Families of rows that turns and mirrors carry onto each other, the same ones carrying the whole set onto itself: the rest of each named row's family, in list order:
5 families of 6 rows:
z_786: [  1  24  -4 -17   7  10 -12 -17   9]
z_939: [-11  21  -8 -13   9   6 -12 -12   3]
z_568: [  2   7   7  -5   0  10   3 -14  -9]
z_787: [  5   7   4  -3  -1   4   9 -13  -9]
z_571: [ -2  -9   7 -10   8   1   4  -9   1]
z_575: [  1   7 -14 -13  17 -12 -10 -15  10]
z_699: [ -7  18 -11 -12  17 -11  -6 -11  -1]
z_882: [  7   7  -6 -25  -7   9   0  -7  15]
z_16: [ -3   9  -6 -32  -2   1   4   1  10]
z_620: [  5  18 -11 -24  -4  -7  11  -1   0]
z_736: [ -6  13 -12 -12  18 -13  -7 -16   5]
z_572: [  0   8   5  -5   1   8   7  -7 -11]
z_860: [  3  -6   8 -13  17  -2  -1 -11   3]
z_988: [  4  22 -11  -9   3   8 -11 -19   6]
z_436: [ -4  -5   5 -10  10  -2   5  -3  -5]
z_26: [  6   6   1 -31   0   6   0  -5  15]
z_523: [ -7  23  -9 -10   7   7 -11 -19   5]
z_369: [ 13   7  -1   0   1   1   5 -15  -7]
z_65: [  4  15  -8 -17  19 -15  -6 -15   6]
z_60: [ 10  18  -8 -25  -8  -5  11  -7  -1]
z_150: [  8  16 -12 -24  -3 -11  12  -6   4]
z_883: [ -8  18  -8 -18   8   6 -14 -17   7]
z_2: [ -1  -6   5 -10  12  -5   3 -11  -5]
z_454: [ -2  20 -13 -14  14 -13  -6 -17  -1]
z_67: [  1   3  -4 -33  -2  -2   4  -3  11]
z_203: [ 15   9 -13 -20  -1 -13   9  -7   5]
z_769: [  0  10  -6 -30  -6   4   3  -5  14]
z_597: [ 17  17  -5 -22   1  -9  11  -8   1]
z_152: [ 11  14   7  -4   4   7   3 -15  -7]
z_953: [  2 -10   4  -9   8   4  -3 -11   6]

Same family as z_436: z_939, z_699, z_16, z_620, z_572
Same family as z_882: z_575, z_988, z_369, z_203, z_953
Same family as z_152: z_786, z_860, z_26, z_65, z_597

Families of rows that turns and mirrors carry onto each other, the same ones carrying the whole set onto itself: the rest of each named row's family, in list order:
3 families of 6 rows:
z_458: [ -1   3 -11  -3  -2   5   8  12  11  -2   3  19 -12   0   9]
z_232: [-11  -3 -14  13  -9  11  13  -2   6   5   6 -13   3   2 -11]
z_383: [ -1  -2 -12  -7  -3   1   7  14   9  -2   7  15 -15  -1   8]
z_657: [ -4  -1  -3   7  -4   4   6  -7 -11  -7  -5 -24  12   3  -2]
z_91: [ -9  -2 -13  17 -15   7  10  -1   6   1   5 -12   3   3  -9]
z_92: [ 10  -4  -6  -1   8  15  10   8   3  -9  -1   2 -13 -13   4]
z_464: [ -8  -1  -2   1   0   2   7  -9 -12   1  -2 -24  10   1  -3]
z_425: [  0   0  -9  -4  -5  11   8   9   9  -4   6  18 -14   0   9]
z_460: [  8  -1   1  -3   5  18   9   4  -2  -9  -3   4  -9 -12   8]
z_854: [  9   3  -2  -1   9  16  11   6   1  -9  -5   4 -10 -13   3]
z_183: [  4   0  -2 -17   9  -2   2   7  -8 -10  -2   3  -6  -1  16]
z_517: [-15  -4 -10   1 -10 -10   3   0   1   7   3  -9   7  17  -3]
z_927: [ -9  -7 -11  12  -8   8  11  -2   6   4   0 -14   5   3 -16]
z_22: [  4   5   1 -15   7  -4   2   5  -6  -6  -5   9  -5   0  16]
z_983: [-17   0 -11  -1 -11  -9   5  -3  -1   8   6  -9   8  14   2]
z_13: [  2   2   2 -14   3   1   2   5  -8  -6   0  11  -6   1  19]
z_640: [ -6  -5   0   2   0  -2   5  -5 -10   1  -5 -22  12   4  -6]
z_191: [-15   2  -9   0 -14 -10   2  -1  -3   0   4  -9  10  15   2]

Same family as z_517: z_425, z_460, z_927, z_13, z_640
Same family as z_183: z_383, z_657, z_91, z_92, z_191

Families of rows that turns and mirrors carry onto each other, the same ones carrying the whole set onto itself: the rest of each named row's family, in list order:
4 families of 8 rows:
z_146: [-17  13  -4 -10   2 -10  17  -1  12  20  17  -1   7 -15   1  -3  -5 -13
 -18  31  -6  -1  -8  25  11  -6   2  -7  -3 -12  14   1   2]
z_737: [-12  33 -25  -5  10  -5  -4  -7   8   6  17   8  25  -7   6  16 -16   2
 -20  27   7  -8  11 -13  -9   0  -3   4  -2 -17   2  -2  10]
z_911: [-22  12 -10  -9   0 -11  22  -2  16  19  18   0   0 -14  -1  -7  -4  -7
 -18  32   4  -4 -13  19   5  -4   0  -5  -8 -13  12   6   4]
z_237: [ -5  37 -13   3  -1   9  -2  -9   8  10  20   1   9 -13  -8  19  -7 -14
 -20  27   8  -1  -7   1 -10   9   5  -7 -18 -25   6   1   9]
z_757: [-15  15   4   4  19  -3 -11 -10 -10  -5  19  12   0 -21   7  -1 -10   0
  -8  21  -7   7  -3   2  -2  19  -7   1   5 -13   1   9  -7]
z_56: [-10  22 -10   9   2  14  13  -9   7  -1   3  -2  17  -8   1   9 -10  -3
   5  21   8  -6 -14   1  -7   5  -9 -20 -22  -3  15   2   7]
z_624: [-25  20  -7  12   7   2   6  -8   6   0  -3 -10  19 -24  10   6 -10  -1
  -1  30   7  -3  13   4  -3   3  -5   5  -7 -12  18 -14   1]
z_720: [ -6  19 -15   0  15  -9   4  -1  -4  23  22   2  -3 -16  14   3 -12  -6
 -10  23  -8  -9 -10   2   9   3  -7 -15   4   6   5  16   6]
z_478: [-10  20 -20   6  14 -10   6  -3  -1  23  23   3  -9 -19  10  -4 -10  -2
 -14  25  -1 -10  -9  -3   4   9  -8  -8   1   0   0  18   6]
z_776: [-31  16  -7   8  10   2  10  -6   6  -6  -3 -11  21 -22   9  -1  -8   1
  -1  30   1  -7   8   1  -5  -5   2   3  -7  -7   8 -13  -1]
z_361: [-12  23  -3  -1  16 -10 -10  -7 -15   6  19  10  -2 -29  -2   1  -6   3
 -11  15 -12   5  -3  -2   2  17  -2  -2   1  -5   4   5  -8]
z_908: [-22  12   3 -18   4 -16  10  -4   9  -1   8  17  14  -7  -5  -9 -19  10
  -8  16   1   8 -13   3  -2   0  -4  -4 -10 -15  13   0  -8]
z_467: [-21  31  -7  17   7  11  10 -13   8 -12  10  -4  10  -8  -1   4  -9  -7
  -1  19   5 -11 -17   5  -4   0  -9 -21 -14   1  11   3   4]
z_182: [-15  21  -1   2  13 -14 -10  -9  -6   3  15  13  -3 -28  -1  -2 -15   6
 -10  17  -6  10  -2  -6  -3  17  -4   1  -2 -10   1   3 -11]
z_112: [-11  22   3  -2  14 -13 -14  -6 -12   5  17   9   0 -31   2   5 -12  -2
 -10  16 -11  12  -3   3   0  13   1  -4   0  -9   5   3  -9]
z_952: [-13  20  -9  11   3  15  14 -12   9  -3   5  -3  14 -11   2   4  -6  -6
   0  23   1  -9 -21   1  -9   0   1 -19 -22   1   5   1   5]
z_280: [-13  40 -10   9   8   3  -8 -13  11   0  21   6  12 -10  -3  14  -8 -16
 -25  22  10  -1 -19   3 -11   4   5 -10 -14 -20   3   9   6]
z_714: [-14  13 -12   1  18   1   3  -4   0  16  25  -1  -7 -15  16   2 -10  -5
 -16  26   1 -15 -11   2   4   7  -8  -8  13  -5   4  20   4]
z_17: [-31  26 -11  10  14   1   4  -6   6 -11  -2  -6  17 -18   6  -1  -5   1
  -8  29   6 -13  10   8   5  -5  -9   1  -2 -10  13  -9  -2]
z_763: [ -9  13 -16  -1  15 -11   6  -3  -3  23  20   2  -2 -16  11   3  -3  -8
 -15  28  -4 -11 -10   4   8   3  -7 -10   0   6   6  19   7]
z_364: [-32  21 -12   5  13   3   5  -6   6   0  -1  -9  20 -25   6   7 -14   3
  -4  28   8  -5  11   1  -6  -1  -6   7  -4  -8  15 -15   4]
z_577: [-23  13   6 -18   9  -6   4  -6   8  -7  13  21  19  -2  -6  -3 -13   4
  -2  21  -6   8 -12   7  -2   4  -5  -4   0 -17  10   8  -5]
z_180: [-18  17  -7   9   6  15  16  -9   7  -3   2  -8  17 -14   3   7 -12  -5
   0  20   8 -10 -14   1  -9   7  -9 -18 -23  -2  12   0   3]
z_59: [-20  15   6 -17   5 -15   5  -4   3  -1  16  12  19  -7  -5  -4 -20   9
 -10  10  -8   9 -11   0   0   2  -2  -7  -3 -11  13  -2 -11]
z_356: [-22   9   0 -11   2 -12  16  -3  14  19  19   0  11 -11   2  -3  -6  -9
 -20  30   0   1 -16  22   7  -8   2  -2  -7 -10  14   0   1]
z_104: [ -5  34 -17   1   5   7  -4 -13   6   5  21   4   8 -12  -4  16  -5 -12
 -24  28   2  -2 -12  -4 -13   3  13  -8 -17 -19  -4   3   8]
z_330: [-18  28 -20  -6  16  -8  -4  -3   2   2  12   2  24  -9  10   9 -16   4
 -20  26   4  -9  10 -18 -10  -6   6   6  -1 -19   0  -3   7]
z_766: [-19  32 -19  -2  18 -10 -10  -4   8  -1   8   8  27  -7   9   9 -11  -2
 -27  25  12 -10   5  -8  -3  -5  -3   2  -1 -22   5   7   4]
z_542: [-27  14  -5 -16   5   0  13  -3  19  15  20   3   5 -10  -2   0  -5  -8
 -14  32   1  -7 -16  20   6  -5   1  -3   7 -17  14   9   4]
z_638: [-12  32 -19  -2  10  -5  -2  -2   4   9  12   3  25  -5  11  13 -21   2
 -17  24   9 -10  11 -17  -7   1  -3   3  -2 -20   9   0   9]
z_892: [-15  13   5 -21   6 -16   6   0   1   1  10  15  23  -7   0  -5 -20   5
  -9  12  -6   7 -10   5   1  -3  -2 -10  -6 -13  14   3  -6]
z_905: [ -3  33 -14   5   0  11   1 -13   8   5  21   5  13 -12  -3  15  -5 -14
 -21  26   5  -4 -11   3 -11  12   3  -8 -24 -21   0   1   6]

Same family as z_624: z_146, z_237, z_56, z_720, z_112, z_638, z_892
Same family as z_908: z_911, z_478, z_776, z_182, z_952, z_104, z_330
Same family as z_542: z_757, z_467, z_280, z_714, z_17, z_577, z_766

Families of rows that turns and mirrors carry onto each other, the same ones carrying the whole set onto itself: the rest of each named row's family, in list order:
4 families of 8 rows:
z_608: [  2  13  -8   2   0  10   3   9  -1 -12   9   6 -17]
z_391: [ -6   2   0  -1  11  -1  -5 -10   7   8 -16  -4   7]
z_360: [  5   0  -1   2   3  13  11  -5  -1 -18  15   2  -4]
z_386: [-11   6   2  -7 -11   0   5  -2  -6  -4   7   9 -16]
z_961: [  3  13   0  -6  10   5   5  12   4 -17   7  -1  -9]
z_524: [ -5   3  -9   9   1   5  -7 -12   1  13 -13   2  -2]
z_447: [ -4  14  -4  -2  -5   2   7   1   0 -10  -1   7 -22]
z_728: [  2   0   6  -4   7   6  13  -8   2 -20   8  -1  -2]
z_457: [-6  0  2  0  9 -9  0 -1  7 19 -5 -7  4]
z_878: [ 0 -1 -9 12  3  4 -5  4  3 21  6 -1 -1]
z_685: [ -3   6  -4  -1  -7  10   1   7  -8  -6  19   8 -12]
z_30: [ -3  -6  -1  -6   2   5   0   6  -4  10 -11 -12  15]
z_633: [ -2   6   5 -10   6   4   2  12  -3 -11  18   2  -3]
z_715: [  2  -9  -1   2  -7   7  -1   3   0  18 -15  -3  -4]
z_967: [  7 -10   1  -2   5  10  -4  12   3  13  -8  -8   6]
z_933: [-7 -1 -6  8 -1 -4 -1 -4  2 23 -5 -1 -5]
z_143: [  1  -1  -2   4  -5  11  12 -11  -3 -15  10   5 -10]
z_103: [  2   3   1  -3   2   8  16 -11  -8  -7   5   2 -20]
z_861: [  7   3   4  -6  13  10  15  -2  -5 -12  12  -3 -10]
z_61: [ 0 -1 -2  4 13 -1 -4  7  5 17  5 -8  8]
z_251: [-2 -6 -9  4 -9 11 -2  3 -9 15 -9 -6  7]
z_985: [  2   2 -12  15   7  14 -11  -2   2  11  -2   0   3]
z_712: [  8 -10  -4   4  -2  14  -5   9   0  17  -7  -4   0]
z_847: [ -4  14   3 -10   5  -2   9   4   4 -14  -3   2 -14]
z_257: [  3   4   7  -9  10   4  18  -8  -5 -10   4  -2 -14]
z_82: [  1  -7  -7   0  -1  12  -4  10  -7  11  -5 -10  13]
z_74: [  3  -9   5  -5   1   4   0   5   3  15 -17  -7   2]
z_809: [ -6  -6  -3  -3  -7   4   1  -1  -6  13 -16  -8   8]
z_501: [  7   3  -3   1   5  14  14  -5  -8  -8  14   2 -17]
z_353: [ -2   1   5  -3  -2   4  15 -14  -1 -18   3   2  -8]
z_233: [  3   2  -4   4  19   7 -10   0   6   6  -4  -6  12]
z_320: [-10   6  10 -16   1  -6   6   2  -3  -9   5   3  -6]

Same family as z_360: z_728, z_30, z_143, z_251, z_82, z_809, z_353
Same family as z_74: z_715, z_967, z_103, z_861, z_712, z_257, z_501
Same family as z_878: z_608, z_961, z_447, z_457, z_933, z_61, z_847

Families of rows that turns and mirrors carry onto each other, the same ones carrying the whole set onto itself: the rest of each named row's family, in list order:
3 families of 5 rows:
z_195: [ -7 -13  -3   4  -2  -4 -12 -10 -10  -6   2   4  -1   4   5   7  12   5
   8 -15   9   3   5  13   9  -7   5  -1   2  20  -5  13   5  15  -1  10
   7]
z_268: [-11 -17  -7   1  -4  -1 -14 -11  -7  -2   7   4  -9   5   3  10   8   6
   6 -10   7   4   0  12   5  -9   7   0   9  20   3   8   7  16  -1   6
   7]
z_783: [ 18   3  11   0  11   6  -4   4   5   1  10  -4  -5  -7   5   8 -23  10
  -4  -4  20  11  11  -2   4   5   3  -3  11  -7   5   0   4   2  -1   1
  -2]
z_762: [ 15   4  -2 -10  17  -8   2 -10  -4  -2   1  -3  -2  15   0 -15   2  -1
   6  -8  -9  -8   9 -18  11  -6  -9  -7   0   6   8  -5  -1  -8 -10   0
  -3]
z_592: [ -3  -2  -2  20  -8   9  11 -11   3  -3   2  -6  10  -9   2  -1  -1   0
   9  -5  -6   4 -13  -4  12   6 -13  -8 -15   2  13   7  12   0   1  -3
 -10]
z_832: [ 15   1  -3  -7  11  -9   3 -12  -2   7   0   4   0  15   3 -18  -3  -3
   5  -2 -11  -8   7 -14  10  -4  -7 -10  -1  13   7  -7  -2 -12  -5   7
  -1]
z_97: [ -6  -5  -4  18 -13  11  12  -5  -3  -1   7   2  12  -4   9   6   3   1
   2  -1  -9  -4 -13  -3  13   7  -8  -7 -13   2   9   1  10  -6   0  -1
 -12]
z_28: [ 13   1  -7  -8  10 -11  10 -11   0   2  -3   3   0  16   1 -15  -3   6
   2  -3 -10  -8   7 -20   8  -2  -3  -3  -3  10   7  -6  -2  -9  -4  11
  -2]
z_621: [ -9  -3  -4  18 -11   9  11  -9   0   4   4   0   5 -10   8   0   6  -4
   5  -5  -3   0 -17  -3  10   8  -9 -10 -11   1  11   1   7   0  -2  -1
 -14]
z_711: [ -2   3   8  -3   0   8   2  13   7  -9   0   2  -2 -10   6  -6   6  -2
   2   4  -1  -7   2  -2 -19 -17   1   7  18   5   1 -11  20  12  -1  -3
   6]
z_197: [-12 -18  -7   2  -9  -6 -14  -9   0  -2  12   3  -6   4   5  11  13   6
   4  -9   6   1   6  11   4  -9   2  -3   7  18  -2   9   7  14   1  11
   1]
z_565: [  9   7   3   0  16   6  -2   6  10   3   8  -8  -1  -3   4   4 -24  17
  -4   3  11   4   9   1   3   7   8  -5  15  -8   3   0  -2   2   3  -2
  -3]
z_168: [ 11   7  10  -3   8   3  -2   6   8   6   2  -5  -4  -3   3   7 -24  12
  -2  -3  13   8  12   2   8   9   5  -2  13  -8   8  -3  -2  -3   4  -2
  -2]
z_732: [ -8   4   9  -6  -3   9   2  16   3  -7  -6   0  -2  -5   7  -9  -4  -3
   5   2  -2  -2   4  -3 -18 -18   0   5  14   5  -2 -10  21  13  -6  -5
   1]
z_245: [ -5  -2   9 -11   1  13   5  12   4 -10  -3   3  -3 -10  10  -7  -1  -2
   7  -1   0  -6   4   2 -16 -16  -8   6   6   8  -7 -10  22  14  -3  -7
   3]

Same family as z_245: z_195, z_783, z_762, z_592
Same family as z_168: z_268, z_832, z_621, z_732

